Here are some points, one per row:
[ -8 -28   4   1   1 -23   0  30   8   3 -35  -2  13  47 -34 -11  18  14
  10  24   3 -36 -18  26  20 -10   6  18 -35 -35  26  21]
[-10  -6 -18  -9  14   9  28   1   0 -11 -10   2  34  39  13   3  39  36
  -9 -13  15   3 102 -50   4  18  25  33 -24 -39  18   1]
[-26 -32   4  19  22 -15  31   4 -28 -25  -6  36   1 -10 -23 -21 -21  12
  81  -8  -8  -9  -2   1 -32 -25   7  -9  36  -3 -10   1]
[  3  -7  -4 -11 -16 -14  11  10  21  15 -21 -32 127  -9   3  17   6  21
 -14 -25 -21 -30 -14  10  15  -8 -16 -10 -20 -39   6  12]
[-25 -19  -6 -27   7  14   7  29  25  -5 -28 -24   9  10  -3 -15  32  21
 -13  20   9 -38  -7  -3   9   9  24 -44 -34 -27  40  27]
[-21 -18 -10  32 -10  19  23   8  -1  16   6 -14  16  44 -21 -12  37  32
  -6   5 -18 -12   1  16  32  32  13  31 -38 -12  12  32]
[-26 -22   3 -25  21   7  20  20   3  26 -14 -49   9  44 -31 -19  26   2
   5  -5 -22  -3  -4   3  24 -11  -7  -6 -11 -36   0  37]
[-16 -35  10  35  -7 -17  37  -6   0 -24  35  14  15  15  34   1   7 -23
  32  30  11  24   1  40  26   6  21  30  13  24   1  -9]
[-48 -34 -12 -22   4   4 -27 -44 -32  -5   8  23  10   4 -41 -55 -40 -58
 -13 -12 -15  -7 -44 -45 -40 -27  24 -14  -8   8 -36 -22]
[-39 -11 -19  -5 -27   7   7  28 -19  -9  19   1 -18 -17  -7  25   1 -13
   4 -25  28 -25 -19  -3  -4  12 -16   4  30 -26  10   6]
[-15  28  17  10  -2 -12 -17   0 -26  -5   4 -14  13 -28  16 -40  28   0
  15   3  33  -2 -20 -16   2  41  -5   1   5  -5 -16 -28]
[  3   9  30  22  54  80 -19 -13   6  17 -10  12  57  78 -18   9  61  66
  10  21  31  16 -22   5  17  28  26  17  27  31  -3 -10]
[ 24   6   8 -10  23  29  16  -1 -12 -17  13  -5   0  -2  42   8  17  30
 -14  -6  19  -5 -27  -4 -11 -16  73  29 -50 -37  36  20]
[-11 -10  30  -4  -8   3  16  13  -2 -42   5   7  -7 -14 -13  15 -19  -3
  17   0  11  -5  -1  -7  31 -11  -4  16   6   3   8 -10]
[-39 -30  22  35  12 -12 -44 -58 -60 -51  22 -25  20  12 -34 -38 -60 -51
  28  44   9  -3 -12 -30 -37 -50  28  34   6   8 -15 -22]
[ -2 -36  -7  23   1 -17 -10  36  18 -17 -11  27 -15 -13   8 -29 -39  -1
 -11  31  -6 -11  -3 -21   3  -1 -18  -3 -15  -8 -22  -9]
[-22  -3   9  13  12 -12   2  28  -6 -26  24   7 -17   0  11  29  -5 -15
   0  -1  16   9  -7 -16  22 -12  12 -17  -7  -2  20 -10]
[ 23   3  10 -22 -42 -15   2  43  45  15 -19 -33  13  19  11  -1 -16   9
  59  31 -17  25 -24 -17 -17   7  42  48   6  -8  -8  28]
[-55   7 -12  -7 -37 -17   8   4 -11  -8   0   7   1   0   1  -2  -5 -17
 -17  20 -33  -8 -10 -12  -9  12  -3 -17  23   3 -13   9]
[ -3 -15  56  36  25   3  -2  18 -11   3  26  19   5  17   3   8 -10 -18
  39  20  25   1  -3 -39   3  -3  16  -6  14   6 -13 -16]
[-17  -7  21  32 -32  25  -6  23 -16   1  30   8  -7 -13  14  17 -16 -22
  19   2  -8  15   0 -20  23  -6   5  15 -27  -5 -19   7]
[-23  -2   7  -8 -27 -30   4  28 -29  -8   4   6 -16   6  44  25 -18   9
 -21  31  -6 -12   8   5 -23  26 -12  -5   2 -11  19   1]
[  16    5   -8  -16   19  -24    6   -3  -29  -25   11    3  -11  -12
   17    7   22   21  -41   -3   24   18  -19   -1   -2   -7   -9   -7
   -6  -30 -113   28]
[  1  15 -18  -6 -28 -40   5  47 -13  13  18 -24 -18   1   4 -20  36  19
   4   2 -25 -23   4   1  36  -6 -23 -24  -5  18  -3 -34]
[-23 -20 -16  -2  30  26 -44 -38  42   5 -46 -49 -12  24  27 -28  20  -3
 -22  -8 -24  -4   9  15   4 -17  -6 -11  20 -18 -18 -33]
[ 18   7 -45 -14  14  16   8 -13  32  10 -11 -34  -7  17  -9  22  -4   5
   0  -3  11   7 -44 -51 -42 -10   5  27 -45 -43   6  -7]
[ -2 -21  20  -2  -3 -29  39  29  -4   5  -4  16  -1  12   7  11 -12 -18
  -6  -1 -29   5  11   4  10  43  31 -29  -8  34  -5 -11]
[  1 -26  11  24 -23  15  11  15 -11 -49  -8  -3   8 -12  -7 -20  -7 -39
  17  -6  -3   3   2  13 -33   2   5 -20  -8  -9 -32 -26]
[ -8  48 -24 -44   0 -18  42  58   8  14 -49  -8  -4  -2  40  32  -6  10
  23  -5  10  45 -16   1 -12  -8  24  65 -23 -11  27  28]
[ -5  -1  22   8   3  43  33  -5  25  29  -9 -23  -6  13  30   5 -17   3
  -8  -3 -31 -52  28  23 -32 -19   8  38   7  18  -1   2]
[ -1 -11  43  11  15 -13  29  21 -17  14 -22   7   8   0  12   7  10 -19
  12  12  11  -4  -7  -4  -2  38 -49   4  -7  32  -3   2]
[ 39  22  -7  28  36   9  14   9   2  23 -20 -36 -15 -37  11  33  20  14
 -18   6 -31 -15  20   6 -11 -26  47  23   9   9  14  16]
[  4   1 -16   8 -23 -22  10 -15   3   5 -16 -46 -20  25 -27   8  -7  21
 -15 -28  -7  -1 -19 -19  21  56 -26 -50  34 -19 -26 -49]
[-27   2 -46 -17  18  10 -42 -22 -16 -54  -5 -20  15   8 -43 -18  13  -1
 -13 -19   3  25 -34 -51 -17 -10 -25 -19 -20  83 -33 -11]
[-10 -21   3  17  15  -4 -39 -21  20  31   0 -10 -18 -19  18  31   6  16
   4 -35 -21 -12  27  53 -37 -10   1  -3 -24  17  20 -14]
[  2 -15  10   0  -9 -11  49 -16 -10 -21  13  -1 -26 -33  24  38   8  21
   0  20 -16  12 -18   3  13   1 -17  -9 -11  -9  23   0]
[-12   0  27   6   4  -8 -39 -23  15   1 -15 -26 -24  19 -11  -6 -19  -1
 -33 -58 -13 -32  41  52  -3 -12   7   4  13  18  -5 -13]
[ -8 -33  46 -32  10  20 -26 -12  27  22  26  -2 -15 -45 -35 -14  20   6
 -32  -1 -30  -3  51  34 -33  -2 -18  30  23   5  11 -12]
[ 29  22 -38 -28  15  11 -22 -34  34  48 -61 -29 -13 -31  -3  -2  -3   1
 -10 -10  21  29 -30 -27  -7 -28  31  11  36  15 -27 -42]
[  6 -29  -6 -27 -20  11  -9  -3 -66  10  23   7 -10  -7  23  14  -8  13
  -8  -8  -9  26 -15 -15   1 -31   0 -10 -11  -8  11 -14]
[  6  -5  -7  -1 -10 -24  28   3  -3  -1 -19 -11  -4 -17  -8  -5 -14   4
 -23 -16  -3 -37 -16 -22  42  35 -29   8   3  19  -7 -11]
[ 42  11  -7  13 -60 -44  -3 -15  19  25 -27   4 -52 -30  -1  33  47 -55
  -8 -16  -2 -33  35  14 -45 -35 -13  -3  -5   0  27  39]
[ -5   8  -8  44  36  -2 -34 -12  25  38  40  37 -14 -34  21  -7  20  27
 -22 -20   0  -9  25  20  -9  -7  -3   5  18   2  33  29]
[ 54  46   2   3  18 -11 -11 -29  -6   6  47  41  12  19 -30 -46  -3 -22
 -11 -36  11  45   9  12  25  40 -28 -27 -25 -27  59  51]
[  3  38  31  14   2 -10 -32 -42  35 -25  14  23 -25 -21  -9 -11  -9  29
 -29 -23  -5   7  19  16  -6 -16  -7 -17   6  -5  33  57]
[  6  14  35   8 -11  21 -30 -29  29  36 -44  -3 -18 -30   4  -6   9   6
 -10 -17   4  21  27  13   0 -10 -22 -22  15  13  -3  13]
[ 52  38   9   0  -9 -15   0   1  59  51  11  10   7   5  -7   1 -10 -10
  -1   4  78  39   0   6  -5 -17  39  19  64  67  -9  -7]
[  3  31  22  47 -10  19 -19 -12   8  25 -12  24 -13  -1  -7 -12 -12  17
 -32 -31 -13   1  39  38   7 -27 -15 -28   2  13  15  18]
[ 61  33 -42 -23  49  54 -45 -15 -28 -37  42  57   6  -3  35  37  -7 -33
  22  19   8  -3  22  27  52  53 -18  -6  57  27  20  37]
[ 34  43 -18  -6 -28 -19  27   3  35  39  28  -9   6  -7 -12 -11 -46 -18
   0  26  74  60  22  21 -35 -25 -22 -23  27  38  14  17]
[ 54  55 -55 -42   0   2  22  12 -15  -1  -1  -5   9  14 -14 -28 -47 -54
  35  51 -24  -1   3   9  26  21 -52 -40   6 -23  15 -22]
[ 27  -1 -18 -43  -2  14 -34 -22 -47 -40  14  21  -9   1  -6  -6  19  25
 -32 -29  26  12 -44 -39 -22 -27 -18  10 -15  -1 -10 -41]
[ 28  48 -34 -50   3   4  -5 -26  -7   1  40  44 -21 -23   1  36 -26 -11
  61  38 -23 -56  50  46  40  44 -24 -43 -36  -4 -50   3]
[-16 -26 -23  16 -26   7 -14   8 -38 -18 -30  19  -1 -36 -40   6 -28   0
 -10  11   2  18 -11  20  -9  14   4   1 -14 -21 -10 -20]
[ 11 -36  -5 -15 -28  -8  16   0  15  -5   0   0  -4 -13  31  -9   0  19
  11 -19 -15  -1 -11 -34  34  15 -31 -23   9  13   3   3]
[-27  21  19  16  15   2  22  -2   2 -21  30  57   8  21 -13  14  12 -22
  -5  18 -19  25 -31  -7  -6 -22  11  20  14  -6 -14 -40]
There is one direction along which these points spread out most. Take the direction at right angles to it along which they spread out most. Go by this last direction. For each point below, how far along it does it lie, from 0 to 99? The average is 50, and the first point in the table lies past the average. One standard deviation of the points above along it is 16.
[ -3 -15  56  36  25   3  -2  18 -11   3  26  19   5  17   3   8 -10 -18
  39  20  25   1  -3 -39   3  -3  16  -6  14   6 -13 -16] 47
[-10 -21   3  17  15  -4 -39 -21  20  31   0 -10 -18 -19  18  31   6  16
   4 -35 -21 -12  27  53 -37 -10   1  -3 -24  17  20 -14] 51
[ -8 -33  46 -32  10  20 -26 -12  27  22  26  -2 -15 -45 -35 -14  20   6
 -32  -1 -30  -3  51  34 -33  -2 -18  30  23   5  11 -12] 46
[-39 -11 -19  -5 -27   7   7  28 -19  -9  19   1 -18 -17  -7  25   1 -13
   4 -25  28 -25 -19  -3  -4  12 -16   4  30 -26  10   6] 49
[  6  14  35   8 -11  21 -30 -29  29  36 -44  -3 -18 -30   4  -6   9   6
 -10 -17   4  21  27  13   0 -10 -22 -22  15  13  -3  13] 41
[ 18   7 -45 -14  14  16   8 -13  32  10 -11 -34  -7  17  -9  22  -4   5
   0  -3  11   7 -44 -51 -42 -10   5  27 -45 -43   6  -7] 72
[-26 -32   4  19  22 -15  31   4 -28 -25  -6  36   1 -10 -23 -21 -21  12
  81  -8  -8  -9  -2   1 -32 -25   7  -9  36  -3 -10   1] 47
[-11 -10  30  -4  -8   3  16  13  -2 -42   5   7  -7 -14 -13  15 -19  -3
  17   0  11  -5  -1  -7  31 -11  -4  16   6   3   8 -10] 48
[-22  -3   9  13  12 -12   2  28  -6 -26  24   7 -17   0  11  29  -5 -15
   0  -1  16   9  -7 -16  22 -12  12 -17  -7  -2  20 -10] 48
[ 34  43 -18  -6 -28 -19  27   3  35  39  28  -9   6  -7 -12 -11 -46 -18
   0  26  74  60  22  21 -35 -25 -22 -23  27  38  14  17] 22
[ -2 -21  20  -2  -3 -29  39  29  -4   5  -4  16  -1  12   7  11 -12 -18
  -6  -1 -29   5  11   4  10  43  31 -29  -8  34  -5 -11] 49
